What is the hidden score of each row? Scores go from 0 to 20, and 10 is about the middle. The score is a weighted sum of the row's numbers plus the product of two more (or one squared), each taken from its middle value.
[-24 -48 -28   4   0  -2  23 -15 -24  -9 -38  57   4  38 -37 -34   9  25
  40] ~ 12
[ -3 -51 -57 -15  -1 -24  16   0 -59 -35 -18  32 -12  52 -61 -35 -28  46
  36] ~ 15
[ 59  43  58  -2 -12  10 -18   4  29   9  52  57  -5 -31  26  34 -20 -34
 -38] ~ 13
[ 10 -27 -40 -12  51   7 -18   1 -29 -56  19  25   5  54 -30 -65  -2  21
   1] ~ 14
[ 45  40  57   9 -11  17 -21  12  44  16  36   3 -20 -52  68  44  36 -38
 -17] ~ 6
[  4 -59 -42   6  -5 -23  -1  -4 -51 -35 -41   3 -35  51 -48 -55 -21  44
  42] ~ 9
[-25  37  46   0 -14  15 -13  14  48  42  24  -3  23 -42  22  29  23 -36
 -20] ~ 6
[ 60   7  -9   6 -18 -66  34  -8 -16   3  21 -42   7 -21 -22  17 -13  18
  -7] ~ 13
[ -4  -6 -55  -7  29  39  -5  -3 -34 -32   8 -46  -5  -2  12 -19   3   2
   4] ~ 8
[ 46  39  40  25   9 -14 -32  33  29  19  61   5  15 -33  20  42  54 -29
  -3] ~ 3
[ -5  41 -26  -9 -19 -13  21  23  35  25   1 -46   8 -43  37  46  19 -30
 -12] ~ 7
[ 15  46  25   1  -1  18  14  12  34  46  25  11   7 -35  48  42  19 -41
 -34] ~ 8
[-16  26  -9   8  -3 -28  47 -11  31  30 -29 -39  24 -51  20  23  15   5
  -7] ~ 13
[ -7 -14   9 -16 -36  -6  -5 -13  20  47 -31  52  37  18  -6  10  -3 -10
  -9] ~ 12
[ 13 -19  -8 -22 -40 -44  -3 -18 -14  -3 -19  19   8  -4  -6 -13   0  29
  20] ~ 12
[  5 -62 -45  50 -46 -80  40 -44 -48 -24 -42 -38 -25  41 -71 -33  30  53
  67] ~ 4
[-19  25  11 -10  19  72  10  39  19  18  42 -25 -10 -36  27   6 -12 -38
 -20] ~ 8
[-21 -30 -37  37 -48 -54  40  -4 -39   2 -56 -47  13  -8 -26 -16   1  43
  52] ~ 11
[ 46  50  70  -7 -26 -22 -28  23  40  21  40  -4  13 -30  20  40  31 -34
 -44] ~ 8
[-37 -29 -35  -5  -6 -34  14 -31 -22  21 -45  45  17  18 -32 -29  21  24
  22] ~ 16
[-13 -14   6 -23  -7  25  -7   1  27  29  12  63  30  18  30  -3   5 -20
   2] ~ 14
[ -9  -8 -38  15 -29 -12  14   0 -20 -21 -31 -49  -1  15 -29  -9   4  40
  22] ~ 12
[-24 -16   2 -23  52  30  12   9 -16 -34   5   5  15  40 -10 -33 -10 -24
  -4] ~ 14
[  9 -31 -15  20 -15 -32   0 -26 -28 -10 -27  14 -18  19 -30 -13   2  15
  15] ~ 7
[  6  -6  -9  16 -38 -15  27   0   9   3 -51   2   0   0   6  -3   7  17
  10] ~ 11
[ -9 -22 -11  28 -23 -33   1 -10 -29  15 -10  23  18  21 -10 -14 -15  10
  13] ~ 12
[ 11 -29   0  20  24  12  -4   3 -59 -51 -14 -32 -20  21 -24 -32 -44  42
  23] ~ 11
[ 20 -28  -3   8 -16  21 -14  -3 -26   8  23  78 -36  72   4 -12  -2 -10
  -6] ~ 6
[ 19  -1   1  42   6  -5   6   2 -37 -48 -15 -30 -39   1 -28  -8 -27   1
  12] ~ 11
[ 48   3  13   8 -17 -39 -36   2 -17 -20  23  50 -45 -14 -23  -5 -13   9
   8] ~ 10
[-22 -60 -40  32   6 -43 -10 -28 -70 -31 -55  10  -6  69 -22 -63   2  64
  55] ~ 10
[-40  44   0  -8  44  92  17  39  55   5  23 -23 -13 -10  28  28   2 -72
 -35] ~ 8
[ 35 -30 -18   7 -14 -18 -28 -44  14  39 -18  32 -11   0 -26  13  -9  15
  11] ~ 5
[-32  46  15 -38  33  58 -17  52  45  14  55 -31   2 -14  47  14  15 -52
 -43] ~ 12
[-22 -38 -39  20   9 -19  20  23 -48 -26 -44 -22 -14   5 -34 -40  -1  51
  38] ~ 10
[-30 -23 -43  12 -11 -11  23  -9 -11 -39 -54 -21   2  -4   4 -20   4  28
  23] ~ 12
[ 21  -5 -10  25 -29 -22   7 -11 -14  -6 -12  15   3 -21  -8 -10  -3   3
   0] ~ 16
[ -3 -26 -40  45 -46 -27  26 -18 -32  -6 -46 -49 -14   4 -41 -21 -17  36
  50] ~ 8
[ 43  40  54  11   3 -19 -35 -13   3  23  47 -18   5 -36  43  38   6 -19
 -27] ~ 6
[-31  -8 -18  -3 -35  -6  20 -14 -13  -4 -17  -9   1  -3 -19  -9  14  13
  -5] ~ 12
[ 35  11   3   9  -8 -11  20  14 -30  -4 -11  -5 -33  -3 -28  13  -7  31
   3] ~ 14
[ 14 -17  -1  21   2  -9 -14   3 -29  -7  -7  -3  -7  10  -4 -30   4  10
   1] ~ 7
[-18 -17 -33   6  -6   8  -3   4   9  31 -17  57   5  24   3 -13  -9   6
   5] ~ 9
[-44   7  18  -3  34  56   1  22 -26 -45  19 -29 -20   9   0 -35 -34   7
 -15] ~ 12
[-16 -10   4  31 -22  -2  -2 -21   1  11 -20  -1  21 -23 -14   2  -4   7
  22] ~ 10
[ 58  12  38   8 -17 -17  37  -2 -16  26  34  32  12   2  -3  16 -37 -21
  13] ~ 13
[ 16  -2 -11   3 -16 -40  18 -11   7 -24 -12 -55  13 -15  -4  13   6  25
 -16] ~ 14
[-25 -42 -48   6 -25 -11  -2 -20 -24  -5 -32   4 -12  23 -39 -21 -21  36
  26] ~ 8
[  0 -23 -37 -27  44  -5 -23  -7 -32 -49  12  -1  25  40 -23 -70 -13  23
  39] ~ 13
[-20 -24 -24 -15  25  11   4  15 -41 -50 -15  -7 -15  21 -39 -35 -38  20
  28] ~ 12
[ 20 -26 -43   7  25  23 -24  19 -31 -59 -18 -45 -24  39 -34 -23 -45  24
  25] ~ 7
[-18 -37 -37  -7   0  -9 -22 -23 -32 -45 -23   4 -12  59 -38 -56 -36  33
  22] ~ 11
[ -8 -45 -27 -10  20 -29  14 -12 -27 -11 -19   5 -10  47 -70 -55 -18  19
  51] ~ 9
[-13   2  42 -29   6  41  -9   9  34   7  37  44  21   6  21 -19 -24 -10
 -12] ~ 18
[-23 -25 -38  30  -8 -57   9  -7 -38 -31 -38 -28 -13  21 -21 -23 -15  41
  54] ~ 9
[ 22 -47 -18 -17  23  -3 -36  24 -39 -54  14  34 -30  35 -30 -46 -20  36
  22] ~ 10
[ 18 -12   7  42  -2  12 -13  23 -17 -26 -17  11 -12  22 -15 -10 -20  17
  25] ~ 9
[ 22  38  52  -2  24  -1 -12   0  44  26  37 -22  -8 -40  30  52  29 -28
 -42] ~ 10
[ 31 -42 -33   1   5 -18 -10  10 -64 -58  -9 -11 -12  52 -36 -33  -7  24
  33] ~ 9
[-21   4 -24 -31  70  43 -18 -10  16 -37  67   2  13  15  37 -35  12 -34
 -34] ~ 9
[ 53  45  69 -11  22   1 -21  14  27  38  84   1 -20 -32  38  54  21 -26
 -26] ~ 8
[  1 -18 -41  21 -25 -37   4  -2 -18 -25 -56 -76 -10 -12 -16 -14  -5  26
  42] ~ 5
[  4 -51 -33  22  -8 -21 -14   9 -42 -34 -36  37   8  51 -33 -38 -18  38
  58] ~ 11
[ 59  13  46   8   4 -47 -15  13  -8  16   7 -19   4 -35   2  24  -1  10
  22] ~ 7
[ -9 -57 -33   6 -10  -4   1  24 -32 -39 -31  22 -43  35 -53 -26 -35  35
  41] ~ 12
[-33  17 -28 -23  43  34  -2  30  -6 -38  44 -16  -1  -5  19 -14 -16  -9
  -2] ~ 10
[ 24  38  40 -15  17  18   3   7  57  41   3  -5  18 -45  18  36   8 -27
  -7] ~ 10
[ 12 -17 -12   5 -27 -18  -7 -12 -12  26 -17  58   6  19 -32   7 -27   2
   7] ~ 14
[  7 -44 -39  37 -15 -25   7 -16 -34 -44 -55 -38  10  35 -40 -33 -22  48
  53] ~ 10
[-31 -44 -57  -6  21   3 -34  12 -36 -38  -1  11 -33  50 -55 -55   8  33
  23] ~ 4
[-10 -27 -16  -1 -34 -32  -3 -35   9  46 -14  84   2  24   1  -2  19  10
  10] ~ 8
[ -7 -32 -33 -28  40  17 -23 -12 -38 -41  -1  27  29  41 -11 -60 -30  26
  10] ~ 17
[-19  53  39 -12 -25  25  30 -16  44  67  -6  12   1 -44  45  54  -2 -39
 -35] ~ 11
[ -4 -41 -32   8  15   7  -3 -12 -40 -33 -19 -21  -5  48 -40 -30 -27  41
  13] ~ 11
[ 12 -20  -5  32 -23 -15  18   8 -20 -49 -36 -24 -33   1 -26 -20  -5  50
  23] ~ 10
[-25  48  32 -37  50  85   8  33  55  36  46  -4   8 -24  32  18  -1 -64
 -79] ~ 14
[-30  13   1   8 -26   7  23 -18  23  29 -39 -26  18 -35  51  15  -5 -23
 -45] ~ 12
[ 67  26  31  24  -9 -41 -18 -18  10   5   3   6   4 -19   0  12  -4   7
  13] ~ 15
[ -9 -46 -32  28 -43 -49  15 -14 -49 -35 -46  -6 -11  33 -40 -32  44  69
  57] ~ 10
[-19   0  20  -3  28  39  -1   3  27  20  29  19  -8  27  -7 -14   9 -21
 -25] ~ 10
[-36 -47 -35   4  -3  -7  -7  -2 -27  -3 -27   9 -48  36 -42 -34  -9  28
  49] ~ 7
[ 32  27  23 -18 -12 -29   4 -18  33  56  26  23  21 -41  31  47  14 -19
 -24] ~ 10
[ 62  34  45  12   2   9 -46  12   7  -7  70  -4 -19 -31  25  50  -2 -19
 -32] ~ 4
[ 22   3  -4  33  41  54 -10  32 -23 -36  33   2 -14   1   0 -16 -28  -1
 -17] ~ 12
[ 41   4   7   2 -48 -54 -17 -17  21  35 -27  23   4 -15  21  10   8  13
  24] ~ 7
[ 55  33  48 -12 -10 -22  -7  26   5  29  40  -4  -6 -26  49  42   7 -15
 -14] ~ 11
[ -2 -19  11 -11 -33  -3 -14 -20   5  18 -31  68  20  36 -40   8  11  -3
  13] ~ 12
[ 41   6   7   5 -16 -44 -16 -13  -8  -8 -23   1   1   9   2  -1  -8  24
  39] ~ 10
[-14  11   5 -15  11   9   6  -2  22  23   1  50  33  -2 -24   2  21 -35
 -37] ~ 18
[-24 -20 -16  -2   3  18   3   8 -19 -41  -6  24 -16  23 -17 -19  -8  13
  24] ~ 10
[ -8  32  17 -19 -18   8  37   9  33  32  11 -34  16 -15  20  38  30 -28
 -42] ~ 15
[ 12 -24 -28   3  -4 -10   0  -2 -49 -27 -10  11 -13  19  -8 -45 -26  15
  32] ~ 10
[  9 -24 -27  25 -77 -50  26 -21 -16  -7 -58 -11   2  -7 -13   3  16  37
  26] ~ 11
[  9  29  45  -8  -9  20   2  16  21  11  40 -13  -7 -22   2  41   5 -55
 -17] ~ 7
[ -4 -48 -46 -11  29  -9  13   3 -45 -62 -20 -22  -1  75 -44 -67 -38  50
  48] ~ 15
[-38 -22 -27 -17  18  19   4  -2 -24   0 -36  27 -15  26 -17 -39 -12  19
   5] ~ 12
[ 57  35  66  -6 -11 -18  -7   9  20  30  19  -6 -23 -50  24  51  19 -16
 -25] ~ 9
[ 31  17  28  -2 -24 -29  -2   1  24  27 -20  18  -9 -36  30  21  15  11
  25] ~ 9
[-24   8 -10  16  -9   5  16  14  14  48  -7 -21   7  -2  11  28  36 -19
 -13] ~ 5
[ 18 -48 -26 -15   1 -18 -12  -6 -35 -55 -13 -28 -15  42 -34 -32  -8  41
  32] ~ 15
[-11 -48 -23 -10  19  -8 -18  25 -51 -48   1  33 -10  57 -39 -66  -3  39
  31] ~ 10
[ 20 -19 -13  26 -19 -25 -14  -6 -38  14   0   9   9   8 -16  -5 -10  22
  38] ~ 10
[ 13  17  21  -1 -20  -7 -13 -10  14  36  17  39  15  -5  40  24   2 -15
 -28] ~ 10
[  0  48  57   3  23  48  17  17  54  29  49 -11   0 -37  26  37  -9 -58
 -62] ~ 10
[-29  29   0  -5  41  63  -4  54  44  14  26 -37   9 -30  34  10   7 -44
 -36] ~ 8
[-14  -6 -13 -20   2 -16 -10  -9  11  60  -7  36   6  -3 -11  15  -4  -3
   0] ~ 8
[  7 -34 -29   6   0  15 -42 -16 -21 -51 -16  26 -18  31 -49 -54  -9  13
  61] ~ 7
[ -1  28   6 -24   1  20  21  15  37  -2  23 -40  45 -34  29  13  24 -24
 -40] ~ 14
[ 52  40  55   4 -14 -44 -42 -13  26  22  31  19 -13 -60  27  35  15 -20
 -12] ~ 5
